Here are some points, each followed by its number:
array([-0.15,  1.09,  0.19,  1.89,  0.81,  0.54,  0.36,  1.53,  0.64,
        0.41,  0.11,  0.47, -0.38,  1.56, -0.54, -0.08,  0.03]) 0
array([ 0.30, -0.69,  1.22, -0.92,  0.54,  2.36,  0.37, -1.80,  0.35,
        0.10, -0.07, -0.44,  0.26, -2.47,  0.08, -0.12, -1.07]) 1
array([ 0.80, -2.46,  0.31, -1.94,  0.41,  4.04, -0.88, -3.34, -0.15,
       -0.75,  0.92,  0.33,  0.98, -1.77,  0.18,  0.05,  0.19]) 2
array([ 0.48,  0.13,  1.61,  0.53, -0.41,  0.88,  0.57,  0.70, -0.29,
       -1.02,  0.08,  0.99,  0.96,  1.38,  0.27,  1.69,  0.08]) 3
array([-0.35, -1.91, -1.06, -2.96, -0.85, -0.50, -1.07, -2.83, -0.79,
        0.93, -0.34, -0.71, -1.77, -3.22,  1.28, -0.92, -0.15]) 4
array([-1.12, -0.11, -1.46, -3.86, -3.01, -6.82,  0.62, -0.11, -1.44,
       -0.41, -1.91,  0.63,  0.47,  0.47,  0.17,  1.67,  0.23]) 5
array([-0.25,  2.78,  1.80,  4.63, -0.71, -0.39,  0.79,  4.46, -0.86,
        1.10, -0.27, -0.41, -0.43,  4.15,  1.55,  1.96,  0.38]) 6
array([ 0.23,  3.37,  0.96,  4.52,  0.18, -0.50,  1.53,  4.33,  0.55,
       -0.25,  0.20,  0.47,  0.53,  4.09, -0.88,  0.85,  0.48]) 7
array([-0.05,  0.81,  0.09,  2.04,  0.76,  0.59, -0.07,  1.75,  0.26,
       -0.17, -0.05,  0.26, -0.08,  1.59, -0.60, -0.84,  0.31]) 8
array([-0.45,  0.60,  0.29,  1.08,  0.43,  0.60,  0.57,  0.88,  1.05,
        0.10,  0.47, -0.04, -0.23,  0.72, -0.71, -1.06, -0.11]) 9
array([ 0.51, -0.56,  0.00, -1.99,  1.12,  0.36,  0.02, -1.80, -0.22,
        0.12, -0.14, -0.82,  0.28, -2.89,  0.14,  0.19, -0.70]) 10
array([ 0.46,  1.07,  1.25,  2.07, -0.43,  0.58,  0.03,  1.20, -0.65,
        0.97, -0.12, -0.59, -0.56,  0.89,  0.81,  0.88, -0.11]) 11
array([-1.11,  0.47, -1.67, -2.37, -3.06, -7.17, -0.48,  0.52, -1.16,
        0.80, -2.15, -0.69, -1.90,  0.09,  0.99,  0.52, -0.04]) 12
array([ 0.54, -2.24,  0.08, -1.62,  0.61,  3.43, -0.52, -2.90,  0.14,
       -0.75,  0.64,  0.44,  1.25, -1.96,  0.59,  0.04,  0.31]) 13
array([ 0.49,  1.79,  1.77,  2.66, -0.50, -0.26,  1.79,  3.15, -0.12,
       -1.12,  0.17,  0.21,  1.68,  3.73,  0.14,  2.62,  0.24]) 14
array([-0.10,  3.90,  2.97,  4.75, -0.39,  0.31,  2.43,  5.39, -0.35,
       -0.95,  0.10,  0.49,  2.13,  6.21,  0.06,  3.79,  0.10]) 15
Which three points above are nearest to each new point? Their numbers follow each, nearest first.
array([ 0.01,  0.20,  0.32,  0.56, -0.55,  0.82, -0.47,  0.21, -0.73,
        1.24, -0.27, -0.46, -1.35, -0.43,  1.08,  0.28, -0.26]) 11 9 0
array([ 0.00, -2.24, -0.82, -2.52, -1.01,  0.51, -1.69, -3.12, -0.33,
        0.66,  0.26, -0.31, -1.64, -3.37,  1.26, -0.92, -0.37]) 4 10 1
array([-0.85, -0.31, -0.95, -0.21,  0.73, -0.14, -0.35,  0.14,  0.27,
        0.35,  0.29,  0.10, -0.03, -0.19, -0.96, -1.06, -0.20]) 9 8 0
array([-0.46, -0.03, -0.61, -0.13,  0.73, -0.39, -0.45, -0.40,  0.40,
       -0.26, -0.11,  0.65, -0.34, -0.20, -0.74, -1.15, -0.25]) 9 8 0
array([ 0.51,  0.62,  1.22,  0.43, -0.18,  0.56,  0.72,  0.85, -0.53,
       -0.96,  0.40,  0.33,  1.61,  1.87, -0.07,  1.88, -0.03]) 3 11 0
array([ 0.39,  1.84,  1.82,  2.54,  0.09, -0.07,  1.63,  2.80, -0.04,
       -0.92, -0.02,  0.77,  1.43,  3.46,  0.16,  2.89,  0.46]) 14 7 3
array([ 0.21,  1.97,  1.81,  2.72, -0.64,  0.09,  1.37,  2.93, -0.44,
       -1.44,  0.41,  0.59,  2.10,  3.53,  0.62,  2.94,  0.48]) 14 7 3
array([-0.07, -0.50, -0.67,  0.07,  0.51,  0.22, -0.33, -0.05,  0.73,
        0.15,  0.52,  0.09, -0.01, -0.38, -0.73, -0.97,  0.54]) 9 8 0
array([ 0.28,  1.04,  1.15,  1.61, -0.85,  0.91, -0.07,  1.08, -0.15,
        1.01, -0.09, -0.27, -0.99,  0.73,  0.94,  0.45,  0.03]) 11 0 8
array([ 0.01,  0.30, -0.07, -1.55, -0.10, -1.24,  0.30, -0.40, -0.48,
        0.30, -0.22, -0.60, -0.02, -1.36,  0.07,  0.38, -0.52]) 10 1 9
array([ 0.76,  0.14,  1.03,  0.71, -0.30,  0.92,  0.82,  0.62, -0.46,
       -0.82,  0.11,  0.55,  1.56,  1.51,  0.05,  1.75, -0.21]) 3 11 0
array([ 0.85, -0.68,  0.51, -0.68, -0.70,  0.35,  0.19, -0.58, -0.22,
       -1.05, -0.08,  0.86,  1.14,  0.28,  0.15,  0.99,  0.38]) 3 9 1
array([-0.07, -1.38, -0.37, -2.65,  0.25, -0.16,  0.20, -1.80,  0.07,
       -0.09, -0.47, -0.68,  0.02, -2.86, -0.07, -0.26, -0.65]) 10 4 1
array([-0.32,  2.45,  1.35,  4.07,  0.12, -0.34,  1.11,  4.10,  0.88,
       -0.66,  0.41,  0.20,  0.55,  4.06, -0.60,  0.65, -0.20]) 7 14 6
array([ 0.46,  0.45,  0.99,  0.49, -0.27,  0.72,  0.54,  0.69,  0.19,
       -0.86,  0.48,  0.28,  1.30,  1.63,  0.17,  1.97,  0.37]) 3 11 0
array([-0.02,  3.21,  1.39,  4.74,  0.68, -0.12,  1.31,  4.81,  0.56,
        0.18,  0.42,  0.33,  0.62,  4.75, -0.22,  1.33, -0.20]) 7 6 14
array([ 0.15, -2.25, -1.24, -2.78, -1.14, -0.42, -1.23, -3.11, -0.99,
        1.01, -0.32, -0.19, -2.11, -3.46,  1.61, -1.73,  0.04]) 4 10 1
array([-0.16, -0.08,  0.13, -1.35, -0.25, -0.78,  0.70, -0.50, -0.26,
        0.01, -0.25, -0.60,  0.03, -1.50, -0.05,  0.56, -0.86]) 10 1 9
array([-0.18,  3.05,  0.93,  4.24,  0.08, -0.44,  0.59,  4.36,  0.42,
       -0.39,  0.05,  0.29,  0.11,  3.90, -1.15,  0.79,  0.46]) 7 6 14
array([-1.46, -0.02, -1.82, -2.48, -2.56, -7.18, -0.60,  0.30, -0.98,
        1.04, -1.91, -0.92, -1.66,  0.45,  1.03, -0.05, -0.09]) 12 5 4
array([-0.40, -0.16, -0.97, -0.07,  0.48,  0.23, -0.19, -0.28,  0.26,
        0.09,  0.18, -0.09,  0.00, -0.48, -0.60, -1.03, -0.47]) 9 8 0
array([ 0.04, -1.67, -1.47, -2.90, -1.22, -0.69, -1.22, -2.88, -0.64,
        1.10, -0.53, -0.34, -2.14, -3.08,  1.27, -1.31, -0.05]) 4 10 1
array([-0.24, -1.86, -1.37, -3.06, -0.82, -0.48, -1.75, -2.91, -0.59,
        1.36, -0.14, -0.51, -1.53, -3.17,  1.30, -1.26,  0.24]) 4 10 1
array([ 0.22, -0.01,  1.23,  0.55, -0.19,  0.39,  0.53,  0.60, -0.34,
       -0.61, -0.23,  0.73,  1.66,  1.64,  0.23,  1.67,  0.29]) 3 11 0
array([ 0.09,  0.82,  0.90,  1.48, -0.42,  0.85, -0.12,  1.45, -0.57,
        1.07, -0.08, -0.57, -0.90,  0.68,  1.08,  0.52, -0.08]) 11 0 8
array([-0.35,  2.64,  0.80,  3.80,  0.55,  0.16,  0.59,  3.36,  0.31,
        0.40,  0.08,  0.41,  0.39,  3.47, -0.88,  0.51,  0.11]) 7 0 14
array([-0.45,  2.54,  0.83,  3.49,  0.44, -0.28,  1.48,  3.56,  0.22,
        0.12, -0.20,  0.26,  0.41,  3.48, -0.36, -0.01, -0.02]) 7 14 0
array([ 0.21, -0.16,  1.00,  0.01,  0.39,  0.68,  1.05,  0.51, -0.24,
       -0.83,  0.10,  0.82,  1.55,  1.42, -0.32,  1.64, -0.14]) 3 0 9
array([ 0.36,  2.01,  2.46,  2.81, -0.77, -0.34,  1.69,  3.19, -0.09,
       -0.84, -0.17,  0.73,  1.88,  4.10, -0.20,  2.94,  0.16]) 14 7 15
array([-0.07,  3.01,  1.88,  2.42,  0.05, -0.44,  2.18,  3.01, -0.18,
       -0.33, -0.36, -0.39,  0.92,  2.25,  0.20,  1.69, -0.74]) 14 7 6
array([-0.37,  2.85,  1.22,  4.00,  0.29, -0.44,  1.58,  4.48,  0.12,
       -0.17,  0.22,  0.17,  0.61,  3.92, -1.03,  0.90, -0.10]) 7 14 6
array([-0.60, -1.87, -1.08, -2.58, -0.76, -0.31, -1.23, -3.11, -0.70,
        1.02, -0.35, -0.32, -1.72, -2.85,  1.23, -1.20,  0.05]) 4 10 1
array([-0.23, -1.99, -1.34, -2.67, -0.67, -0.46, -1.16, -2.65,  0.23,
        1.16, -0.71, -0.30, -1.70, -3.21,  0.67, -0.98,  0.10]) 4 10 1
